128 stands for zero in the data rows.
Every row has a hidden score. In each pair, how much higher is the second row's than the first's? 15 means about the same, 30 much higher and 0 much lower. The score is a weighted sum of the row's numbers plus the product of two more (or one squared), each taken from its middle value.
[114 120 125 125 130 155 116 119 100 124 139 103 112 131  80 125]
[100 132 165 118 101 135 106 131  98 165 167 112 114 106 129 142] >> 16
[144 127  98 135 118 127 123 125 145 119  98 144 147 154 141 132]
[144 112 131 137 112 133 114 138  91 115 126 139 129 176 133 170] >> 14
[138 149 128 132 101 142  86 140  94 120 171 157 128  89 132 137]
[ 90 108 187 121 112 126 119 153 109 183 149 103  81  77 135 110] >> 9
[122 128 116 129 147 136 134 130 124 152 122 101 108 126 118 118]
[138 111 113 138 138 127  79 124 121 129 120 120 132 130  93 125] >> 19
[ 99 139 136 126 141 168 138 112 139 130 144 117 139 129 160 105]
[155 112 120 144 132 111 117 136 112 125 123 114 140  99 102 135] >> 25
[107 139 148 125  98 137 138 147 118 152 159 116 109 102 106 134]
[122 100 138 113 116 124  89 144 111 163 103 129  89 134 142 156] >> 9
[109 127 127 116 110 123 133 123 116 127 101 149 116 135 158 133]
[143 128 114 133 110 103 143 147 103 147 122 124 139 150 117 148] >> 20
[147 128 120 127 123 122 117  98 134  96 102 151 147 159 153 139]
[134 110 123 132 129 100 128 120 104 140 135 138 134 131 112 144] >> 22
[110 140 148 133 134 134 118 172 145 126 144 121 126 119 117 161]
[146 143 136 136 117 115 123 116 121 133 132 140 114 118 123 139] >> 10
[109 116 135 145 164 105 143 136  99 118  96  93 123 113 108 117]
[134 115 139 150 142 136 168 137 114  92 137 138 177 106  87 135] >> 25
[107 142 136 136 161 142 158 164 115 119 160 104 127 133 111 135]
[118 143 136 162 139 121 187 156 139  70 132 131 162 116  96 119] >> 5
[114 132 166 124 131 131 152 148 133 132 136 129 126  72 111 128]
[139 124  93 124 137  98 128  95 119 131 108 142 109 152 121 143] >> 7
[132 137 128 127 137 109 151 125 165 134 133 148 127  85 130 100]
[ 93 138 112 140 168 139 156 121 120 118 108 109 146 126 135 132] >> 14
[112 156 111 167 155 120 145 109 103 128 154 120 141 136 107 123]
[153  94 142 139 114  75  89 183  96 155 116 113  96 107  77 147] >> 22
[155 113 120 137 142  71 138 169 145 143  91 143 130  96 103 127]
[131 127 148 131  97 146 115 110 118 102 139 144 154 134 132 146] >> 17
[122 154 108 126 137 163 142 137 125 153 149 104 122 137 129 100]
[123 102 145 147 113 124 135 180  97 160 147 102 111 128  93 141] >> 11
[135 129  82 104 131 119 161  91 151 128 111 160 126 169 120 137]
[ 83 129 150 123 138 161 141 138 119 120 153 103 131 129 130 121] >> 16
[153 148 120 127 116 136 142 151 153 134 123 117 134 138 135 120]
[132 129 147 131 131 145 156 112  99 152 128  78 110  91 103 110] >> 12
[138 107 138 115 114 114 122 149 157 106  78 186 144 164 150 172]
[140 141  90 138 126 109 111 106 131 101 122 167 132 158 158 128] >> 6
[ 99 127 164 112 137 147 138 147 159 136 167 132 126  92 155 116]
[124 122 145 120 146 163 144 100 159  96 124 135 143 131 159 123] >> 11
[136 117 134 122 126  88 150 171 173 122 120 166 123 111 138 126]
[123 129 130 114 121 120 119 134 140 142 124 177 112 101 136 107] >> 16
[143 120  76 129 164  98 134 106 122 135 100 135 113 139 112 124]
[125 158 126 137 129 147 132  95 117 121 130 109 148 144 131  95] >> 17
[123 150 119 108 111 157 140 101 136 132 147 146 139 154 176 134]
[131 150 106 145 121 133 128 142 122  94 173 125 144  90 133 132] >> 17
[118 136 126 143 140 142 131  97 123 104 155 110 131 116 108  88]
[132  93 147 124  89 119  61 152 117 137 120 134 109 138 150 193] >> 23
[ 96 148 109 119 117 145 133  98 134 163 117 137  97 140 175  87]
[117 136 131 128 135 118 111 157 114 153 135  74 110 126 107 114] >> 27
[116 112 125 115 135 101 135 127  99 156 106 120  96 140 147 115]
[137 121 106 154 151 115 137 120  98  97 118 131 151 150  81 126] >> 23
[126 120 134 145  90 123 126 139 132 106 147 166 144 127 144 193]
[112 101 145 110 101 117 121 159  92 166 126 100  93 136 112 160] >> 7
[129 139 118 112 141 149 153 118 139 144 138 108 119 120 136 108]
[119 146 162 137 116 151 104 128 112 106 156 126 140 150 147 135] >> 15
[122 137 149 153 149 144 134 124 144 124 148  94 140  69 108  99]
[119 111 132  89  93 132 111 138 114 158 109 127 104 133 149 130] >> 16
[117 140 141 140 101 157 140  98 140  94 160 163 146 139 168 156]
[138 121 145 133 115 141 125 109 135  82 140 133 164 129 121 144] >> 22
[124 123 125 164 156 115 149  93 140  76 117  96 160 105  89  86]
[113 142 161 120 101 192 105  79 126 101 165 133 137 156 176 129] >> 13
[128 144 137  99 105 151 105 111 137 162 143 131 101 144 171 125]
[132 113  99 125 125 135 102 102 128 142 110 159 118 144 161 127] >> 11
[125 128 131 129 131 118 147 126 163 115 133 141 149  88 123 103]
[141 141 132 122 117 164 110 141  79 148 148 109 119 130 121 131] >> 16
[137 128 147 152 113 132 144 105 143  87 157 128 155 102 114 125]
[123 119 140 123 114 102 117 150  98 128  84 132 118 159 147 162] >> 11
[146 127 122 146 140 122 134 126 131  95 133 118 155 129  95 138]
[136 141 101 125 158 103 151  90 167 106 113 129 134 152 110 127] >> 12
[111 157 126 141 148 135 173 135 101 127 155 109 140 137 101 128]
[133 122 111 104 142 125 127 155 164 119  90 119 133 132 128 129] >> 15
[107 130 146  99 106 130 111 142  94 176 132 149 101 156 182 156]
[122 132 146 145 106 151 140 120 139 108 154 148 174 120 146 153] >> 28
[132 142  83 135 147 136 160  83 138 100 115 149 163 170 124 111]
[167 118 110 144 132  81 141 145 150 113  94 142 128 174 122 149] >> 16
[119 130 126 113 136 140 147 127 111 170 137 108 120 125 121  92]
[151 150 126 144 119  85 140 168 132 124 148 123 128  99  85 142] >> 18
[129 109 120 122 106  96 112 120 107 135 116 131  98 147 130 134]
[127 142 136 141 135 150 125 111 110 104 168 133 133 127 126 146] >> 18
[175 108 124 106 108 120 112 183  83 170 115 110 116 155 102 163]
[151 116 141 141 119 138 126 166 101 151 112  90 103 147 107 137] >> 13
[146 125 111 135 111  81 121 142 165  88  91 165 174 162 151 143]
[136 136 126 115 140 125 145 131 169 118 137 162 167 104 130 106] >> 18
[133 133 117 127 125 149 116 101 141 113 136 111 151 135 136 102]
[124 128 127 148 123 143 121  96 126 116 129 113 131 159 144 115] >> 9
[148 126 129 131 104 139  79 118 143 145 119 114 135 138 146 119]
[ 93 125 130 119 132 125 100 121 125 145 117 148 108 118 175 142] >> 14
[127 128 128 117 135 144 133 130 111 155 140 118 101 111  97 118]
[146 144 139 149 131 128 117 134 130 113 148 104 146  85  82 116] >> 16
[155 109 101 120 110  76 104 111 177 123  82 187 138 135 148 126]
[105 127 125 121 127 117 109 102 125 153 109 135 114 140 144 113] >> 7
[128 153 136 147 134 148 128 102  87 113 158 119 143 156 129 136]
[100 132 121 134 148 155 146 114 115 145 108 110 118 130 139  94] >> 13
[138 115 120 127 166 108 165 155 173 113  90 103 153 122 101  86]
[135 127 140  95 115 135 121 149 186 155 130 131 114 114 156 120] >> 12
[104 116 111 120 137 122 117 130 101 139 105 142 109 140 141 142]
[ 97 114 180 131 159 149 150 174 133 128 139 121 135  88 110 108] >> 27
[138 113 129 122 115 117 118 110 134 124 146 122 105 105 125 115]
[122  81 101 106 143  72 112 110 114 164  81 135  82 143 101 163] >> 23
[ 93 138 100 132 162 136 139 108 141 111 105 118 141 119 138 132]
[114 129  90 131 147 113 174  92 110 111 111  97 132 123  97 102] >> 12
[ 97 138 144 109 118 167 129 120 100 130 162 122 112 108 138 134]
[176 101 142 142 121 110  78 137 129 117 119 118 134  98  96 137] >> 20
[158 137  73 159 166 111 149  89 145  74 106 161 146 151 103 141]
[114 132 119 148 143 130 147 155  61 149 147  96 125 142  70 126] >> 27
[163 120  97 117 146 108  94 122 167 104  83 160 161 167 149 144]
[147  93 146 129 105 106  83 170  86 143 120 115 109 117 105 167] >> 20
[136 147 112 152 149 159 139 139 139 112 116 132 180 142 123 107]
[ 99 113 133 125 118 145  97 159 111 132 145 105 110 130 140 152] >> 10
[128 129 106 112 130 123 124 140 177 144 138 108 125 131 140 117]
[118 136 137 140 130 149 146 134  94 113 144 106 132 125 114 136] >> 14
[ 94 143 172 131 127 153 145 112 155 116 180 122 137  90 146 112]
[119 136 148 140 113 118 131 135 145 103 139 142 161 110 129 152] >> 27
[142 150 109 126 150 157 141 118 159 124 133  94 143  97 121 103]
[117 150  99 129 155 140 148  93 131 123 137 136 141 150 126 114] >> 12
[112 133 120 161 167 106 201 156 132  77 135 114 168  95  81 127]
[132 132 127 117  90 106 121 159 107 130 159 138 113 114 125 153] >> 17
[130 152 134 114 110 151 100 118 134 149 134  95 114 139 147 115]
[133 132 148 135 128 152 114 104 168 135 156 116 115 117 127  94] >> 18
[129 107 130 107  87 136  71 138 110 183 147 109  59 117 137 133]
[140 124 120 152 138 147 146 119 165  87 125 169 169  99 136 102] >> 14
[160 108 132 142 132 115 120 129 117 107 133 149 131 123 133 165]
[147 136 129 127 101 105 101 172 101 140 153 135  89 112  92 160] >> 24
[122 102 133 121 121 111 119 125 120 151 122 104 103 105 115 134]
[132 127 102 126 158  92 149 144 149 155  96 126 106 115 109 115] >> 12
[160 120 103 113 126 106 126 145 152 123  94 135 158 151 138 136]
[136 144 141 114 161 156 148 103 195 116 122 138 137 123 168 110] >> 12
[116 133 125 132 144 143 110  91 113 122 154 105 127 113 102  96]
[133 119 116 150 147  97 152 144 122 129 140  74 112  96  65 103] >> 16
[147 120 120 153 118 137 108 139  98 107 115 143 137 162 122 170]
[137 107 142 133  85 101 114 147  89 132 117 138  93 158 124 184] >> 14
[139 134 145 124 105 120 117 124 135 124 157 134 122 105 125 140]
[127 121 142 150 132 136 132 148 128 101 143 125 129 126 106 149] >> 14
[ 99 132 126 110 126 162  90  88 131 152 123 137  93 134 181 113]
[123 123 156 107 122 129 128 140 178 126 141 159 119  97 150 131] >> 23
[145  99 114 114 129 122 144 163 126 123  89 119 130 147 110 145]
[129 130 126 110 108 148  93 118 131 144 137 129 118 153 166 142] >> 10
[144 116 147 104 107  91 121 148 134 128 125 107  91 100  93 139]
[126 113 153 109 114 147 108 121 110 147 161 131 113 116 146 155] >> 12
[161 109 145 107 118 105 129 141 125 138 134 137 113 100 122 136]
[104 133 145 100 112 134 118 137 105 144 115 140 109 148 166 131] >> 11
[115  86 122 108 142 110 120 164 112 150 105  99 132 137  97 104]
[126 129 146 138 147 105 161 164 119 108 144 112 141 121  90 164] >> 14
[144 131 104 126 133  97 142 125 124 150 119 117 123 145 130 134]
[119 120 144  78  93 140  90 146 157 168 115 161  96 136 181 147] >> 19
[115 150 141 104 139 140 139 123 175 144 145 138 144  66 137  75]
[106 130 128 121 115 126  99 102  93 124 105 159 119 151 170 139] >> 7
[ 81 130 137 111 126 132 120 146  59 190 121  91  78 121 136 116]
[154  97 108 132 147  91 150 146 130 104  78 136 151 144 111 132] >> 17
[150 110 143 118  86 104  76 160 102 143 133 128  93 168 123 180]
[ 84 144 159 135 147 142 111 117 122 120 111 107 130 114 132 116] >> 13
[135 107 137 125 101 135  88 126  93 141 157 149 111 143 165 171]
[131 128 130 144 121 140 123  99 126 110 134 112 135 101 111 112] >> 20
[130 135  88 152 166 120 157 145 148  98  91 132 148 125 101  98]
[133 152 148 142 101 163  99  89 129 115 180 147 122 142 155 118] >> 11
[129 120 124 111 119 141 132 106 198  84 114 167 142 145 157 141]
[100 123 134 134 145 101 150 157  74 152 102  99  95 117 121 126] >> 12
[148 139 112 115 154  78 139 149 122 114  91 121 143 131 111 110]
[146 117 152 129 121 112 106 144 128 116 121 128 122  93 103 133] >> 17
[150 121 133 125 110  98 112 134 101 107 124 154 138 144 128 186]
[ 88 157 128 136 109 181 120  95 110 139 182 117 127 144 163 118] >> 2
[138 117 107 109 137 100 128 157 132 137  92 113 124 148 124 143]
[118 141 148 134 114 165 114  89 104 105 150 139 129 167 155 155] >> 9
[144 145 126 124 109 138  93  98 151 129 117 153 135 158 179 124]
[121 154 129 154 147 126 161 133 116 103 155 118 158 106  88 107] >> 22
[142 152 122 154 128 135 151  82 151  77 138 176 161 164 130 141]
[173 101 119 135 132  99 127 164 175 109  79 155 159 147 126 160] >> 20
[133 128 107 116 127 162  98 123 144 136 114 129 125 141 146 113]
[124 139 122 127 129 140 115 161  97 131 133 112 137 142 121 122] >> 19
[121 130 138 118 123 158 120  92 130 150 133 104 141 151 151 140]
[138 136 126 125  89 113  99 177 100 155 154 127 104 125 118 167] >> 16
[137 137 124 126 138 108 163 123 163 109 125 162 155 103 132  85]
[126 128  80 144 162 109 173  99 143  90 107 150 168 162  89 110] >> 16
[148 144 109 134 152 115 170 120 140 132 122 109 146 139 124 105]
[151 108 126 117 108 125 115 143 104 136 129 124 122 164 153 165] >> 13
[153 128 113 150 104 118  96 144 122 117 126 178 148 153 154 162]
[162 127  97 111 115 133 115 149 186 116  94 130 145 128 134 139] >> 21
[105 139 118 142 130 117 133  96 137 126 112 149 147 141 169 110]
[127 131 124 134 157 106 128 109  82 123  83 127 137 123 126 113] >> 19
[121 130 157 127 131 129  94 123 114 153 164  82 119 118 119 105]
[115 129 130 141 113 155 128 124 114 139 129  82 119 137 133 110] >> 10
[103 167 131 115 158 167 170 112 156 155 158 113 132  74 122  65]
[151 122 135 110 113 116 121 135 133 126 103 127 114 176 139 132] >> 14
[149 108 124 136 133 125 123 127 111 125 105 138 146 129  98 143]
[145 118 145 119  89 135 105 127 100 163 140 117  99 144 121 176] >> 13
[147 121 137 138 128 131 117 119 138 125 140 112 107 105 116 107]
[110 135 140 141 123 169 164 149 111  81 145 148 150 123 138 138] >> 15
[133 132  90 138 143 104 121 105 129 124 118 142 128 143 129 128]
[142 140 105 145 157  90 178 134 162 118 110 111 147 139 124 110] >> 15
[132 112 131 107 110 115  95 105 111 165 131 116  76 119 135 144]
[139 139 117 145 137 162 122  86 126  99 156 152 135 124 133 118] >> 11
[153 123  95 127 119 113 118 139 124 132  95 134 125 174 122 156]
[148 119 104 135 128 114 151 129 136 113  88 131 142 158 120 130] >> 13
[123 136 128 110 148 127 146 139 164 136 136 147 113  73 133  94]
[173 137 138 102  86 165  95 135 171 151 147 161 115 125 177 118] >> 18
[131 128  77 141 155 105 172 129 102 134  96 111 138 123  61  84]
[133 109 105 147 161 106 169 145  86 116  95  86 137 157  87 140] >> 10
[159 128 158 116 109 134  87  92 170 114 141 159  85 105 154 146]
[116 156 138 129 106 152 139 106 125 137 209 121 101  70 128 102] >> 17
[148 119 114 136 132 130 133 127 138 115 106 111 152 127 104 104]
[143 139  95 120 137 134 135  91 145 131 127 138 120 164 136 138] >> 11
[133 124 115 101  91 141 104 151 103 174 123 140  91 168 138 170]
[144 146 100 119 143 100 152 121 137 145 119 134 127  85 112  91] >> 15
[146  97 127 107 106  82  96 138 121 153 121 144  87 116 104 147]
[124 136 120 153 163 149 166 120 143 129 139  52 142  84  76  83] >> 13
[134 105 140 129 133 148 141 114  96 134 116 132 117 149 137 130]
[136 121 129 106 118 142  89 159 129 161 114 123 114 144 147 119] >> 24
[135 155  83 110 137 118 123  88 133 149 125 149 105 149 117 132]
[129 135 143 117 116 163 107 134 124 130 134 123 115 146 158 142] >> 14
[133 139 125 136 116 135 137 145 143 138 110 102 108 127 114 124]
[149 122  83 130 135  98 133 122 139 108  91 141 133 148 106 139] >> 13
[161 119 117 111 126 118 134 153 141 145  94 131 135 164 137 152]
[112 136 153 128 127 140 123 138 104 116 136 110 116 133 124 160] >> 13
[138 148 143 101  75 145  66  86 141 160 166 133 116 133 163 136]
[141 116 127 132 151 100 169 153 137 121 118 138 150  91  95  93] >> 11
[138 134 116 130 124 157 137 159 139 135 131 122 128 147 129 128]
[145 132 140 136  87 136  68 120 119 108 141 190 148 167 182 164] >> 4
[113 143 152 150 126 160 122  99 130  79 158 122 156 133 131 117]
[121  96 115 158 171  80 204 170  95 115  97  95 141 118  58 136] >> 17
[112 119 110 107 117 112 127 143 112 139  96 152 128 151 141 127]
[148 142 129 131 100 148  86 135  80 151 152 140 116 142 144 140] >> 14
[130 136 147 110  93 151  68 103 128 159 148 116 121 114 151 119]
[145 119  92 122 123  98 135 157 126 143 104 148 114 152  99 159] >> 12
[ 99 100 141 108 124 101 121 121  87 164 110 127  98 113 136 126]
[127 133 119 140 109 121  98 134 108 123 162 150 112 129 118 141] >> 11
[ 91 129 137 131 129 127 131 108 114 141 123 124 131 150 159 129]
[166 119 102 108 111 105 119 141 162 147  94 161 118 173 155 171] >> 18
[142 123 127 111 132 136 117 144 119 146 144 144 107 132 114 145]
[118 116 145 131 137 125 133 121 127 153 123 107 128 126 106 127] >> 10
[ 88 156 157 119 121 180 159  96  81 138 178  98 116 115 151  96]
[162 139 104 130 148 111 173 127 165 100  86 117 163 134 107 115] >> 21
[131 131 129 153 164 124 155 126 123 108 115 104 139 166 107 115]
[125 119 148 123 113 115 104 151  88 166 125 102  75 162 141 153] >> 8
[114 130 141 127 103 135 114 112 147 109 155 151 125 110 153 160]
[114 116 134 124 133 112 153  93 134 137  98 114 118 145 136 118] >> 7
[ 74 122 192 138 133 166 140 121 109 113 156  96 116  92 133  92]
[114 115 117 120 149 101 140 102 137 118  84 142 120 133 129 118] >> 16
[132 144 134 146 101 149 139 110 110 101 155 136 137 124 116 141]
[133 136 103 120 131 121 140  90 148 124 118 117 139 164 134 123] >> 12
[117 148 126 141 139 163 162 131 120 135 136  73 125 117 121 100]
[148 112 117 118 154  95 127 158 166 115  81 146 145 157 131 145] >> 17
[118 173 109 132 136 167 139 106 125 112 163 136 138 141 129 113]
[153 133 115 114 138 107 123 141 161 115 117 160 141 102 131 104] >> 13
[134 146 106 134 177 131 172 131 149 132 103 109 147  70  94  66]
[145  99 111 162 155  77 160 181 143 102  70 136 157 147 107 148] >> 9
[135  99 145 148 108 110 174 171  93 123 131  93 137 109  73 153]
[122 116 129 115 121 134  97 114 110 130 125 127 100 143 144 129] >> 6
[ 87 121 130 131 140 140 156 130 107 131 111 116 108 133 126 116]
[105 119 145 114 109 148 112 118 122 140 123 119 105 153 162 137] >> 14
